One vector is turned by the same rotation once a step. Each row is the vector after some number of steps, and that number follows the row.
The counts run from 0 to 112.
[ 85 152 118 112 116 123  97 160  84 145 202 131 145 153 133 170 168 122
 142 108 109 135 142 170 133] -> 73
[111 120 136 171 127 162 191  73 160 148 112  70 100 101 107  98 111 123
 132 119 152 136  90 116 124] -> 6
[104 152 121 120 123 122  90 159  86 118 181 125 157 158 141 178 142 106
 116 110 126 123 116 188 103] -> 71
[ 86 117 129 165 126 149 178 128 153 147 139  88 104 127 118  83 124 138
 170 101 147 159 118  91 156] -> 3
[ 70 100 113 157 141 145 140 132 150 148 129  83 103 127  81  98 151 156
 141 141 119 130 128  88 170] -> 18
[ 74 129 116 128 127  81 119 138 114 127 190 137 165 174 101 145 128 114
 148 118 119 133 159 127 166] -> 60
[124 126 155 165 147 179 141 128 123 101  98  79 114 105 130 140 134 111
 113 112 116 121  58 151  92] -> 10
[ 95 113 124 159 131 139 199 111 166 145 133  88 109 123 111  99 116 126
 155 106 157 131 106  89 148] -> 4
[ 97  96 122 152 125 106 160  95 136 149 163 134 164 146  54 141 148 109
  94 127 148 143 124 149 123] -> 48
[122 101 143 135 161 122 103 127 106 124 128 106 170 131  96 196 128  96
  89 167 107 102 112 173 124] -> 53
[103 172 145 132 118 140 124 143 127 114 185  96 103 136 167 110 138 110
 181  80 144 157 157  91 146] -> 102
[113 170 144 124 115 154 104 146  96 103 186 128 135 144 161 151 122  95
 155  85 158 156 143 143  99] -> 86
[ 72  98 129 156 140 117 143 139 136 127 163 123 140 142  68 114 189 158
  96 123 127 160 100 121 104] -> 31
[139 146 152 133 116 174 173  67 151 188 161  94 109  85 140 119 147 119
 130 112 150 113 102 126 134] -> 108
[147 144 158 127 142 147 130  99 113 151 139  94 141 124 144 180  69  79
 151 134 134 106 182 145 162] -> 81
[143 133 155 133 140 132 127 119  97 136 148 117 160 134 130 190  99  68
 111 135 146 119 114 183  98] -> 68
[ 81  99 114 178 153 133 152 117 154 138 117  81 110 120  93  94 132 153
 138 145 117 126 130  82 168] -> 19
[108 178 158 141 126 144 101 156 117 101 160  88 104 144 169 130 130 105
 180  76 140 138 159 105 132] -> 101
[134 163 154 120 124 135 115 144  93 100 179 104 147 140 171 161 101  71
 161  86 140 144 140 154 110] -> 85
[ 64 117 108 173 145 137 116 157 134 125 146  83  96 138 103  96 167 175
 136 123 101 156 105  96 144] -> 16
[136 133 152 126 136 133 140  97  99 152 146 127 170 119 113 195  94  77
 117 141 145 105 116 180 112] -> 67
[102 165 142 125 116 148 152 101 140 145 192  97 105 120 149 100 138 120
 171  87 155 161 144  92 146] -> 104
[ 86 101 122 144 136  97 154  99 138 141 180 146 175 150  59 133 149 110
 105 110 142 150 118 128 127] -> 47
[113  96 161 172 172 131  97 142 127  84  92  88 142 141  95 156 109 104
 104 141  98 109 146 140 139] -> 39
[ 99  81 133 161 165 134 122  95 138 142  97  88 138 132  74 154 140 130
 102 175 100  94 132 126 158] -> 36
[124 111 155 148 161 123  85 136  98 104 126 111 160 138 112 192 132  96
  92 156  93 100 129 181 128] -> 54
[113 111 125 163 125 148 187  95 153 149 121  85 101  98 104 104 131 116
 141 116 156 141 104 103 140] -> 5
[134 125 153 125 146 133 149  82 118 146 148 116 172 125 100 185  92  67
 116 135 146 118 136 173 126] -> 66
[110  91 130 138 132 113 154  83 139 165 159 118 162 127  63 159 139 117
  96 140 135 134 116 147 136] -> 49
[ 93 126 152 161 160 162  95 169 116  94 107  80 107 111 141 117 148 140
 117 113 118 129  70 140  91] -> 12
[ 94 159 125 108 103 129 131 117 101 160 211 120 124 132 138 128 158 133
 153  89 147 160 124 139 119] -> 89
[103 111 157 172 148 129 113 167 132  56 132 105 134 129 112 115 149  99
 106  94 128 166  90 139  84] -> 27
[127 103 172 183 164 155 128 125 157  79  87  74 124 122 101 128 114  75
 115 124 147 132 107 126  89] -> 24
[ 83 142 110 114 118 112 121 111 107 179 201 117 136 144 129 154 140 129
 152 136 131 116 166 130 184] -> 76
[129 155 148 116 136 128 115 137  89 116 162 130 160 133 123 198 115  84
 111 115 132 116 118 192  91] -> 69
[ 83  97 115 168 138 121 130 108 149 148 148 111 139 132  61 127 184 152
  98 149 117 137 104 120 145] -> 33
[153 159 161 142 136 172 154  66 144 159 149  74 103  79 154 135 142 118
 117 117 145 121  99 124 126] -> 109
[ 82  98 120 158 140 136 116 162 127  95 160 122 141 132  87 101 178 128
 119  99 118 156  98 134  87] -> 29
[ 85 107 141 158 134 101 130 159 132  75 167 137 170 183  79 124 141 101
 121  91 130 171 151 122 110] -> 44
[ 82 117 130 157 138 144 108 172 111  93 119  86 103 133 133  97 168 150
 133 111  98 149  88 122 124] -> 14
[112 116 130 135 165 110  77 152  96  99 146 123 163 145 126 174 150 102
 115 143  91 103 125 166 131] -> 55
[114 117 138 127 137 121 154  77 118 151 156 129 166 142  86 171  99  86
 110 129 158 117 153 161 143] -> 65
[126 178 160 125 135 145 101 154 113  92 158  89 108 133 176 136 130 100
 183  99 122 119 153 105 142] -> 100
[154 153 167 144 134 178 133  85 126 143 139  80 102  82 146 142 149 108
 109 126 135  98 106 147 126] -> 110
[ 72 102 107 155 131 126 133 121 147 147 153 100 144 143  63 109 186 156
 105 125 111 157 100 130 137] -> 32
[ 80 102 138 144 138 101 141 133 139 100 177 124 174 166  73 120 142 111
 119 107 148 169 137 130 127] -> 45
[149 153 171 125 141 172 126 106 132 147 127  76  98  82 159 143 144 112
 118 119 118  89  92 146 124] -> 111
[146 163 159 112 145 168 103 100 115 163 123  73 106 103 163 165 107 111
 141 136 120  83 145 138 153] -> 96
[125 144 159 125 144 148 124 115 106 129 132 102 140 135 150 176  79  65
 150 136 148 114 153 151 147] -> 82
[107 158 140 129 106 154 149  92 142 161 189 102 109 117 139 109 139 126
 167  91 164 148 144 102 148] -> 105
[118 105 139 145 140 124 140  86 129 154 142 118 163 131  67 176 137 110
  84 168 133 101 113 184 123] -> 51
[110 156 132 119 112 153 116  72 110 214 154  95 125 100 137 160 137 143
 137 141 129  96 140 140 167] -> 93
[104 123 131 117 125 134 127 102 122 181 163 115 143 144 122 164 105 115
 154 159 122 101 168 137 192] -> 78
[134 145 142 124 137 166 113  93 105 187 131  79 111 104 156 163 124 126
 136 147 124  79 132 134 165] -> 95
[148 161 168 126 139 161  97 125  94 133 125  78 113 113 172 173 106  98
 150 134 109  87 144 140 157] -> 97
[ 75 128 121 158 137 145 119 165 133 112 143  90 109 133 120  93 181 163
 146 110  94 144  98 107 140] -> 15
[112  86 152 181 166 156 152  87 167 120  79  75 122 126  89 122 110 107
 132 144 134 114 121 106 140] -> 22
[ 76 118 113 121 132  92 102 162 108 113 171 140 162 182 109 143 136 123
 144 125 100 135 159 135 155] -> 59
[127  94 150 173 160 164 143 108 155 105  84  83 134 114  98 127  97  99
 120 127 131 113 126 117 129] -> 23
[ 68 103 114 166 134 136 132 139 139 128 135  95 112 136  92  89 162 177
 139 118 107 144 115  92 155] -> 17
[ 87 115 143 155 146 106 110 164 124  76 152 123 174 177  86 114 136 102
 128  91 129 166 145 127 121] -> 43
[104 174 137 120 116 138 123 141 101 128 196 127 133 134 143 139 126  93
 155  78 148 158 127 153 100] -> 87
[120 110 159 172 156 146 126 152 126  62 119  92 132 129 100 123 122  96
 106 118 127 162 108 135  78] -> 26
[137 174 151 126 145 159  89 148 106 104 134  81 106 132 181 145 127  88
 177 111 110 108 156 119 140] -> 99
[113 138 138 123 132 137 133  83 118 167 141  83 149 135 128 182  74  87
 145 148 130 103 166 135 170] -> 80
[110 107 155 177 172 118  90 157 132  57 106 101 142 167 103 158 118  84
 117 142 104 117 133 129 121] -> 40
[ 71 105 127 160 137 131 125 154 134 106 162 113 141 131  89 104 183 139
 108 110 116 157  96 125  96] -> 30
[ 75 135 115 147 135 134 150 176 142 114 148  85  94 138 143  77 130 135
 174  83 130 146 110  86 158] -> 1
[ 80 122 118 132 148  90  92 165  99 108 161 140 160 187 103 158 135 108
 140 130 104 135 157 132 146] -> 58
[120  99 146 135 170 122 122 107 113 123 130  98 145 133  85 189 137 106
  76 157 109  99 108 176 128] -> 52
[102 111 127 129 124  90 153  93 130 143 178 139 162 159  82 148 119  95
 131 133 139 136 165 115 171] -> 62
[102 168 120  97 100 145 130  98 113 184 211 115 129 114 143 135 148 137
 149 103 136 144 129 141 137] -> 90
[125  83 149 175 171 125 104 126 128  93  95  99 140 142  88 164 117 106
  98 166  96  99 133 141 145] -> 38
[130 153 142 113 129 152 127  89 105 190 159  89 118 106 144 166 128 124
 142 140 111  86 126 141 163] -> 94
[ 90 135 123 157 136 136 127 176 131 104 139  87  86 141 154  92 139 132
 178  89 120 131 112  99 144] -> 0
[ 96  76 126 158 153 128 128 103 141 148 117  95 137 121  68 139 150 132
 101 164 120 110 114 125 159] -> 35
[119 133 136 120 121 132 132  88 117 182 160  97 150 122 122 171  91 106
 149 153 133  99 168 130 177] -> 79
[135 114 149 162 139 170 174  89 158 134 111  81 114  88 109 119 116 109
 121 118 150 133  81 127 126] -> 7
[ 75 112 114 126 120  99 141 112 117 153 174 128 165 185  93 137 124 117
 132 130 125 143 175 113 166] -> 61
[ 78 139 107 153 135 132 169 144 152 120 150 103  98 143 127  79 127 147
 163  90 139 149 114  82 152] -> 2
[127 164 179 126 129 146 115 132 102 111 161 108 148 138 166 169  97  68
 164 103 140 137 153 157 120] -> 84
[121 150 131 120 104 153 138  70 115 191 182 103 113 107 137 144 146 137
 144 138 141 121 128 130 163] -> 92
[115 118 149 133 124 111 156  78 121 157 158 124 166 139  82 173  91  81
 128 131 154 128 156 146 155] -> 64
[118 146 146 128 127 136 110 147  89 113 170 140 163 137 140 191 141  83
 114 111 123 118 124 190  94] -> 70
[ 94  94 119 173 159 136 148 101 155 145 102  73 118 126  83 113 115 130
 134 149 126 124 126  86 167] -> 20
[ 96 123 112 113 116 118 117 101 110 178 177 115 142 150 126 157 114 138
 154 143 129 107 163 140 178] -> 77
[ 80 138 101 114 111 121 113 133 105 177 200 127 131 153 124 161 146 135
 141 128 111 127 154 152 159] -> 75
[ 94 111 145 167 149 145 119 158 134  86 131 113 135 146 102 111 162 113
 115  95 133 165  94 132  84] -> 28
[150 162 167 136 142 173 116 123 118 111 131  75  99  88 174 153 153 117
 113 119 108  81  99 149 118] -> 112
[100 160 108 120 111 143 133  84 107 196 209 110 120 110 137 135 155 145
 139 112 128 125 133 139 144] -> 91
[ 95 112 133 127 155 100  88 170 104  91 150 112 169 162 121 176 152 105
 118 137  97 109 148 171 129] -> 56
